The same turns and mirrors carry the whole set onto itself, and each row onto the other rows of its family. Which rows share a family with each named row? Give them in list order.
These 32 rows form 4 families of 8 rows each.
gebom: [  4.3  47.3  28.4 -13.2 -31.1 -20.3  22.4   8.2]
Saza: [ 4.3 -7.0 -1.2 19.5 -9.3 -6.7  6.2 35.0]
bigi: [  2.6  38.5  -6.7  18.1  -0.7 -13.6  13.3   2.8]
Mozav: [ -6.8   3.4  40.3  -9.4 -41.3 -20.5  24.9  37.8]
Kor: [  0.1  37.2  -5.0  19.8   0.2 -18.6   8.9   7.6]
fasa: [ -1.4 -14.0   3.0  23.6  -8.8 -12.2  11.7  30.3]
gek: [ 25.2  14.9  -7.4  10.0 -42.3 -20.4  34.4  14.2]
kepo: [  1.3  46.1  20.4 -14.5 -26.1 -23.5  30.6   4.8]
bime: [ 13.0   5.0  -7.3   8.4 -46.9 -19.6  31.3  13.7]
Rif: [-16.2  13.6 -11.9 -15.9 -18.8 -32.1  15.5  30.0]
Gali: [  0.1  34.1  -4.2  14.2   3.6 -12.7  14.6   0.0]
nesiv: [  2.0  -4.0  37.6  -7.6 -38.0 -18.4  21.9  37.9]
Biluk: [ 10.0  29.0  -8.5  17.3  -2.9 -12.4  11.6   1.9]
soso: [  2.8  -2.8  36.1  -9.5 -41.0 -15.3  25.6  34.1]
Miz: [ -9.6  28.1  36.5   1.9   6.3 -12.8   3.0  26.1]
geda: [-20.1  16.5  -6.5 -17.5 -16.9 -30.9  22.3  31.4]
Teso: [-11.2  18.8  38.3  -5.2   7.3 -18.3   4.0  28.9]
reziv: [  0.8  42.7  31.9  -9.3 -31.3 -25.9  27.9   3.9]
Nopid: [ 18.9  20.3  40.9  25.1 -21.7  -1.0  19.6  10.0]
kofen: [-18.0  21.2  38.0   0.5  -0.4 -11.6   0.9  25.5]
Sema: [ 16.0  16.6  -6.1  14.9 -46.2 -13.8  31.9  12.4]
lod: [-15.8  22.1  34.9  -4.2   6.2 -16.6   2.4  22.9]
zagi: [  2.3   0.3  34.7  -4.5 -41.4 -20.4  21.2  40.4]
kavo: [  1.7 -11.4   8.9  23.6 -13.1  -8.2   1.3  36.3]
pivul: [-17.1  15.3  -7.2 -17.1 -22.7 -32.9  17.6  24.3]
vez: [ 19.4  22.6  37.8  21.4 -28.2   3.5  20.4   8.5]
sise: [-16.6  13.4  -7.6 -11.5 -12.5 -35.9  15.6  31.4]
fik: [ 21.3  18.5  37.0  27.7 -21.9  -1.5  12.7   7.1]
tabi: [  0.0  43.7  27.4 -15.3 -32.0 -26.1  25.3   5.2]
labol: [ 20.2  19.7  37.5  26.6 -18.5   0.7  19.5  13.3]
zuve: [  3.7 -10.8   5.2  24.3  -7.3  -6.7   8.2  32.5]
nupim: [ 19.7  14.2  -3.5  12.8 -46.1 -16.4  31.7  15.4]

The rest of the family of bime: Mozav, kepo, Biluk, Miz, kavo, vez, sise

The same turns and mirrors carry the whole set onto itself, and each row onto the other rows of its family. Which rows share a family with each named row? Give them in list order.
These 16 rows form 4 families of 4 rows each.
E: [33.0  8.0 -1.9 -5.0 12.8 39.0 -9.4 20.5]
U: [ 13.4 -22.0 -24.8  -9.6   0.0 -19.7  -0.9  -9.5]
V: [  3.5 -35.2 -30.8  -5.9  -3.0  -3.7  -2.3  -9.0]
A: [38.7  6.6 -1.9 -3.8 14.3 33.9 -2.3 22.6]
H: [  0.9 -39.3 -15.8   4.8  -2.4  -9.0   4.3  -1.3]
G: [ 41.1   5.1 -11.4   0.5  24.6  35.1   7.8  16.7]
F: [ -0.9 -33.1 -29.7   9.1  -6.2  -5.9  -4.4  -5.6]
S: [ 12.0 -31.3 -27.2  -2.7   3.5 -17.3   9.3  -7.0]
L: [  3.1 -38.7 -14.7   4.7  -1.7 -10.4   5.4   2.6]
B: [ 10.3 -27.8 -27.3  13.9  -0.5 -18.7   5.3  -3.5]
T: [ 37.6  10.6 -20.3  14.2  25.5  34.4   0.9  15.9]
X: [ 34.4  11.0 -21.3  -1.3  30.8  38.8  -7.5   7.5]
C: [  7.4 -24.8 -29.4 -12.5  -3.7 -11.4  -8.5  -9.6]
D: [ 34.3   9.7 -24.7   0.2  30.5  38.5  -7.2   8.5]
Q: [ 26.9   6.0 -21.8  10.7  18.9  47.3  -9.2  14.9]
N: [ 29.1  -1.0 -13.8  -2.1  16.4  47.6  -6.3  18.2]

The rest of the family of A: E, U, C
The rest of the family of L: H, X, D
The rest of the family of F: B, T, Q

The same turns and mirrors carry the whole set onto itself, and each row onto the other rows of its family. Which rows share a family with each named row? Give them in list order.
These 20 rows form 4 families of 5 rows each.
Mugu: [-20.0   7.4  -9.3  17.0 -10.0  23.1 -23.4  12.0 -11.6 -13.6   1.2 -12.8
  21.0  -5.0 -12.3  32.1  -8.2  15.5   6.5   7.6  25.2 -16.8  -8.1  -1.9
 -11.8   0.2 -11.4  -9.6   4.5  27.3  11.5   1.7  -7.7 -28.9  -8.0 -14.6
  -1.3  -5.8  -0.7   4.4   1.8  11.7   1.7  34.5  12.6   2.0]
gule: [  5.5 -12.7 -24.5   4.4  -6.8  18.3   2.7 -29.6 -13.9  -8.6  17.8 -13.4
  -8.7  29.2 -11.2   0.9   4.7   1.3   1.4 -45.7  -7.9  12.0 -13.3   2.9
  10.2  13.0  19.2  41.3  16.1 -24.8   4.9  15.8  -7.1 -15.5  -1.5 -14.2
 -30.7  -1.8  -2.5 -21.7 -24.9   1.7   0.4   4.3   6.1  -0.2]
suto: [-12.5   7.1   8.2 -20.6 -24.5  -9.1   8.6  -5.8   4.7  20.6 -11.8  11.0
   2.1   8.2  -4.0  -7.9  32.1   3.4  15.8 -15.5   6.6   5.3  36.2  19.1
  29.8   8.6  -6.2  27.5  18.6 -29.7   2.5  31.6  -5.3  17.1 -21.8 -15.4
  -6.0 -27.0   3.2   3.8  -5.1 -15.8 -15.6  13.0  41.6   7.3]
gan: [-22.9 -30.2  16.2  -5.6  17.5   5.5 -15.8  11.8 -15.6  -6.0  -7.8   5.1
  13.6 -27.8  20.6  -5.1  -3.3   1.1  -2.5 -10.9 -27.5 -18.1 -10.6 -20.2
  -8.9 -32.3   4.0  -4.4  -7.6   6.7  -5.7 -16.3   5.3   1.1  19.7  12.5
  -2.7   4.4 -13.1   4.2 -22.7  -1.4 -29.3  -2.2   3.4  10.7]
Sefe: [ 16.0  -8.2 -25.0  10.8  -1.6  27.2  12.2 -31.3   6.8  -4.8  -1.2   0.0
  -4.7  21.8 -13.2  -3.4  -3.9  -2.2  -0.9 -45.3   4.8  12.1   7.4   8.4
   3.2   5.7  12.8  40.6  12.1 -32.8   9.3  15.5 -17.9 -10.5  11.7 -14.6
 -36.6   2.1 -11.7 -18.8 -31.5   4.8  -3.8   9.6   0.9   3.3]
Lila: [-28.0 -27.3  23.4 -21.2  11.2  -0.8 -26.6   8.8 -10.3   5.7   0.0  -1.5
  16.2  -6.8  13.7  -4.0   0.1  10.7  -0.5   0.3 -34.0 -12.6  -0.1 -15.6
   4.3 -20.1   1.0 -11.1  -5.7  15.4   7.4  -5.2  30.0  -6.2   8.3  21.6
   5.3  -3.4   0.0   4.9  -9.2  11.4 -33.5   5.5   4.1  11.2]
bodu: [ -8.9  30.5   5.4 -24.3 -14.5   2.1  13.1   4.2  -1.8  17.7 -24.3  15.3
   2.7  -3.2  21.1  -9.9  22.1   9.4  10.8 -24.1  26.0  -7.8  39.1  14.3
  40.9   8.3   1.0  25.6  10.2 -29.4  -6.7  13.2  -7.9   9.4  -6.7 -19.4
 -13.9 -24.4  -3.2   3.2  -7.5 -19.9 -14.9  11.7  34.4   8.8]
lik: [ -4.4   1.0   7.7 -21.0 -19.7  -7.8  19.8   7.2   1.2  15.6 -21.8  26.7
  -8.8 -11.4  15.6 -10.5  31.1   1.3   2.5 -28.9  20.6   6.9  40.0  16.4
  42.1   7.4 -11.6  22.5  13.1 -29.0   1.8  11.0 -11.1  18.7 -12.7  -8.7
  -3.0 -13.8 -18.4   3.4  -6.4 -22.0 -14.7  -7.4  34.6   9.0]
saz: [-34.2   0.8  -3.4 -25.4  12.8  -5.4 -13.2  18.4  39.0  36.6  -9.3   5.2
  -7.1  10.7  -0.4 -18.7   4.9  16.7 -20.6 -12.4   6.6  27.2  10.7  14.7
  28.4   0.3   9.4   9.5   1.2   0.8  18.3   9.4  14.0 -23.9   5.5  18.6
  16.7 -38.8 -30.2  21.5 -10.4  -3.9 -29.4  29.3  13.1  11.4]
veb: [  5.0  -0.7 -15.4  11.4  -4.8  21.4   1.7 -30.7  12.1  -8.9  17.3  -5.2
 -10.8  28.1 -15.6  11.2 -11.4   3.3  18.4 -32.4  -3.0  15.8  -2.2   5.7
  -3.9  10.3   7.4  20.2  16.7 -26.0   9.8  32.9   2.7 -10.0  -8.8 -10.8
 -34.0  -6.7  -2.2 -11.8 -24.0   5.4  -0.8  17.9  -7.1  -5.2]
rufu: [  0.6  15.3   2.6 -34.0 -15.4  -4.0  11.0   1.2  -1.6  10.4 -19.5  17.0
  -7.6  -6.8  -0.9  -8.3  20.6  -7.2   9.5 -28.0   9.6  14.7  48.5  18.5
  28.6  -4.2  -8.1  20.9  -3.0 -30.9  -8.4  14.3  -9.9  14.6 -17.1 -20.3
   1.9 -28.1 -18.0  12.2  -7.3 -33.0 -11.8  -2.5  35.7   3.2]
dokoz: [-30.6  21.5 -14.6  21.8   1.1  19.4 -12.0   9.6 -11.6 -13.8   0.7  -0.3
   0.4 -10.2   0.1  34.3   3.4  11.0   0.0 -12.3  31.4 -12.5 -13.0  -4.4
  -4.1  -9.7  -0.2  -8.6  -1.7  28.5   1.3  -5.4 -22.4 -28.2  -5.2 -13.7
  -9.8  -2.2 -13.6   8.0  -0.4   4.9   8.5  30.9   1.4 -20.0]
Gar: [ 22.1   4.1 -21.4   8.6 -11.4  23.2   3.1 -26.6   3.5 -14.9   9.9  -5.0
 -12.5  22.7 -15.6 -11.8  -8.8  -9.2   7.1 -38.5   0.2  18.5   2.0   9.2
  -6.4  -4.7  11.9  40.3  -0.5 -27.6   9.5  23.7  -7.0 -12.9  -4.6 -18.3
 -24.7  -1.3  -7.4  -4.3 -21.0  -2.8   4.1  -6.9  -2.4  12.2]
reri: [-19.4 -25.0  16.1 -15.6   6.0  11.1 -20.4  13.1 -21.4 -12.3  -8.7  -3.5
  12.0 -12.0  -5.4  -5.6  -3.9   3.5  -3.8 -12.4 -28.3 -19.5   1.1 -16.4
  -0.1 -39.1   4.0  -2.0 -21.3  14.9  -4.6 -19.1  16.0  -7.1  12.9  16.2
   7.5  -6.3 -10.1  10.2 -11.0  -1.8 -22.9 -13.7  -4.3  23.7]
povo: [-18.0 -27.3  17.3 -13.7  14.5   9.1 -25.1  11.0 -23.7  12.0 -11.1   1.8
  23.2 -11.1  17.9   5.9  -1.3   9.5   2.3 -14.0 -32.5 -21.4  -2.8 -15.4
  -1.6 -16.4  15.4   5.4  -2.4  11.0 -19.7 -17.6  17.4  -2.3  13.3  14.4
   4.6   2.8  -2.3  12.1  -8.1  -7.6 -32.4   3.0  10.4  21.1]
Foron: [-29.4  -5.9 -17.0 -23.8  18.7  -7.9 -22.3  15.7  28.8  27.0 -12.1   6.6
 -15.1   4.0   5.4 -20.6   5.6  -8.1 -36.5 -19.5  -4.5  27.6  19.7  12.8
  16.1 -19.4  12.8  25.6 -16.9   1.1  16.9 -13.6   4.4 -30.0  -7.3  17.2
  19.8 -28.9 -36.6  25.1  -3.8 -11.7 -15.6  13.6   8.1  11.6]
lave: [-15.2 -16.9 -17.0 -21.0  26.4  -2.7 -18.9  21.6  24.0  32.0 -18.2  15.4
  -1.1  -4.0  14.7 -13.4   7.8   4.2 -37.8 -10.2   7.3  36.6   7.7   9.7
  18.6  -3.0  14.7  25.7  -4.0   3.3  12.7  -8.2   5.4 -26.6  12.6  15.8
  19.9 -19.5 -48.2  24.1  -8.2  -6.6 -15.2  16.3  12.7  12.7]
tev: [-11.1  15.9 -16.3  11.0 -13.3  22.5 -17.5  10.1 -16.1 -30.0  -4.0 -12.5
  12.5 -14.7 -16.7  27.6  -5.3  -4.8   3.5  -9.4  28.7  -7.5   8.9   4.6
 -13.5 -13.3  -5.0   1.3 -13.2  22.9  14.4 -16.3 -10.4 -32.4  -8.9 -22.2
  -1.9   1.5 -19.0   1.8   1.0   2.8  23.7  15.0   1.6  -7.5]
Ketib: [-12.1   1.1 -24.6  16.3  -4.5  16.5 -12.3  11.5 -22.2 -20.8  -6.5  -7.0
  12.9  -5.1  -9.1  33.2   0.8   2.9  -5.0  -8.4  33.9 -10.2 -10.2   0.3
  -8.8 -11.5  -8.0  -5.4   5.4  12.8  10.2 -12.1 -31.3 -24.6  -6.7 -27.8
  -1.3   2.1 -20.6 -11.7   0.3   8.1  11.9  19.7   9.0 -16.7]
lisi: [-25.4  -7.8 -22.9 -20.0  13.6 -13.2 -19.3  15.3  20.2  30.3  -7.7  19.0
 -12.3   3.0  19.6 -20.9   9.5   5.5 -35.0 -26.4   7.2  39.1   7.3   6.6
  33.9  10.8  16.8  12.5   0.3  -0.1   8.3  -5.2  11.9 -35.4  -1.4  22.4
  10.8 -18.6 -30.6  25.7  -1.4   0.4 -19.6  21.4   5.6   4.9]

The rest of the family of bodu: gule, dokoz, povo, lisi
The rest of the family of veb: Mugu, suto, Lila, saz
The rest of the family of reri: rufu, Gar, Foron, tev

